In the rows, 128 means zero.
One turn or mirror swaps these rows in pairs. Which row does each one swap with?
nor: [148 103 137 149 167 110 132 105 150 122 124 152 123 113 146 142 175]
muki: [137 138 117 145 140 140 118 135 107 106 146 143 141 106 142 118 135]
Kired: [139 131 111 122 154  87 126 135 148 132 147 135 117 144 155 136 119]
gule: [131 149 141 158 167 107 156 113 132 125 158 111 135 117 138 116 147]
voli: [127 121 116 110 157  99 124 130 144 123 139 141 101 111 160 156 121]
Keged: [131 123 166 152 158 112 123 119 137  95 131 109 143 138 132 149 157]
rireg: [136 126 162 137 126  96 124 124 123 114 137 116 142 130 141 166 153]
Fimo: [105 125 118 119 164 116 135 127 123 103 141 129  92  88 154 139 135]
nul: [130 142 135 149 171 114 132 111 137 135 149 139 132 119 108 127 168]
Ropim: [148 135 131 140 138 143 130 133 111 108 144 141 142 109 143 108 136]
kapu: [134 133 137 125 110  98 145 110 147  79 133 115 119 100 141 122 136]
Tagug: [141 128 149 155 160 127 117 107 141  95 137 118 149 131 122 121 166]
tam: [139 114 130 151 167 104 132  82 150 107 114 141 107 110 143 147 166]
sibo: [132 124 163 152 161 116 120 112 139  93 137 110 147 132 128 146 158]
Magef: [132 147 150 121 144 111 129 124 128  70 131 125 119 112 166 112 133]
Nad: [133 117 111 147 150 105 129  83 154 116 115 144 119 115 142 155 163]
zeg: [134 131 109 124 150  88 126 136 152 137 139 140 123 138 149 138 118]
Pipaf: [118 123 126 105 166 117 118 133 136 105 134 143 102 102 153 157 131]
fol: [120 121 112 107 154 108 129 127 141 112 141 143 101 117 159 158 121]
seli: [131 147 149 124 137 110 128 123 133  67 135 125 117 110 162 112 141]
duk: [129 136 134 130 116  86 143 116 145  82 133 115 114  97 135 116 146]
fes: [135 139 118 131 158 115 142 138 109 111 123 146 109 108 140 100 126]
Pesu: [132 114 155 134 123  91 112 120 125 125 131 121 135 129 133 160 157]
Zel: [118 140 142 129 179 105 122 121 116 141 144 126 128 143 131 128 147]
poka: [131 140 142 152 166 104 161 107 143 130 151 119 135 130 145 112 147]
Zasad: [129 120 153 140 124  97 122 125 113 124 138 127 142 144 134 153 157]
Numi: [127 127 131 122 113  85 136 112 147  88 134 116 107 100 138 115 136]
sanof: [127 128 109 114 146  89 120 133 144 127 136 143 109 131 153 147 115]
tesed: [115 133 100 145 128 127 117  81 137 118 125 135 122 121 131 127 149]
rupar: [130 114 116 149 146 113 123  77 150 121 118 143 112 108 139 152 161]
Tef: [142 136 108 136 154 114 120 112 132  94 127 140 123 110 126  86 141]
sur: [119 128 124 126 170 131 133 104 122 106 149 128 112  82 133 124 161]
vofa: [132 117 163 133 124  97 124 129 118 117 136 123 135 134 132 157 154]
Kipes: [122 125 106 146 134 109 120  76 149 122 120 141 115 123 126 139 152]
rone: [123 137 124 126 116  86 145 118 150  83 139 118 121 106 135 107 137]
defop: [118 135 103 147 125 120 120  78 136 123 128 142 114 125 127 130 146]
Veni: [157 106 137 136 185 107 138 130 125 125 127 139 124 109 157 127 155]
bage: [125 151 145 124 161 111 131 133 113  90 138 116 119 125 166 108 129]

Swapped with Numi: Pesu
Swapped with Ropim: gule
Swapped with fes: nul
Swapped with rone: Zasad

